Where one turn sends some rows of the set: a few examples, then the rows asked:
Fuzo: [-1  4 14 19 10  1 14 -7  9 12 -8 10 14  7  7  4 -8]
Fuf: [ -7   7  -8   2   7  -6 -11  -1  -3  -9  -3 -16   6   9   2  -6 -10]
kuz: [  0  -6  12   1   2  -6  21   5   9   8 -11   4  12  -1  25   4   0]
kibi: [18  3 -9 -6 -6 -5 -1 -8  2 -5 13  3  0  6 11  5 -1]
maru: [ 16   7  -9   3  -7  -5   7  -2   5 -10   0   4  -9  -3   3  -3 -15]
Zefu: [-2 -2 -3  7  0 -6  8 -4  8 16 -7 15  0  7 26 -9 -9]
sab: [13  3  9  1  5 -2 -8  8  4 -9  7 -8 -5  8 -1 -2  5]
nup: [  1  -4 -13   9  20  -8  15   4 -11   4  -6   5   4  12  10  14   2]
kina: [ -5  -3   5   2  -2  -8  11  13 -10 -18  -1  -4   5   3  13  -2   8]
Zuzin: [ -5  13  13   8   4   3  -6  14  -1  18  -2  15   9  -2   9  13 -10]
bim: [ 10  -4  -1  12   1  -5   5 -12  -9   8  -7  -1 -10  -1  24   5  -8]
gubo: [-1  3 12 13 -3  5 -8 18 -2  5  0 13 -5 -2 16 13 -7]
peg: [  8   7   8   3   7  -5  -4 -14   2  11  -2  -4   3   5  -9   0 -13]
pag: [ 5 -1 14 17  8  3  9 15 11 -8  2  6  6 10 16  3  9]
roko: [ -3  14  16  10  22  -7   6  -1   9 -12 -10   9  18   6  18  13 -12]
ses: [  6  11  18  -1   9  -1 -13  -1  -5   4   1  -7   4  -3  29  -5  -7]
ber: [  1   8  -2   3  11  -7   3   4  -2 -16  -7 -14  15  -4  31  15  -8]
tob: [-9 11 -7 -4  8 -2 14 -8 -5 -2  6 -2 18 -1 28  9 -2]
Puli: [ -3  17  11   2  17   5  13  11  14  -7   1   9  20   1  11   3 -14]
kan: [-3 12  7 -4 28 -4 -4 15 -6  0  2 -1 19 10 14  3  2]
Liv: [ -2   8   6  -3  12  -1  -4  14  -8 -12  -3 -17  11  -3   2  13  -3]
Rinat: [  9  15  14   3   0   1   3  11  13 -16   2   3  -1  -6  21  -6 -11]
Lufe: [ -1   7  12   4  11 -12 -13  -1   0   0 -17  -3   4   0  12  -7 -24]
luk: [ -2   2  -9 -15   9 -16   7  -9  -4   2   1   9   9   7  25  -4 -10]
Solev: [ 12  10   9   5   3 -11  -4   6  12 -14   1  13   3   9  30  -5  -1]
temi: [  3   7  -2  -2  13  -1   9 -15  -3  -2   2   0  15   4  -1  22 -13]
vela: [  4   9 -12   2  10  -1  17  -1   5   0  -1   9  12   5  -6   6 -19]
Gilaf: [-3 -1 -9  1  2  6 18 12  0  3  7  2  7  4 15 11 12]
Der: [-3 12 -1  2  8 -5 -9 11 -2 16 -3 12 -1  3 -3 13 -8]
sez: [  9  -1  -3  -7  12 -20  -3   2  -1 -13 -12  -3   6   4  27   1 -16]
gofi: [ -3   4   0   0  12  -5   0  -8  15  17 -12  -8  13   5  14  -1 -18]
pas: [ -1   3  -1   7   1  -2 -11  15  -3   3  -2  11 -15   2   4  14  -6]

temi moves to roko
Fuf moves to gofi
Where do these go?
Liv moves to Lufe
pag moves to sab
gubo moves to pas
Rinat moves to maru
bim moves to nup
sez moves to luk

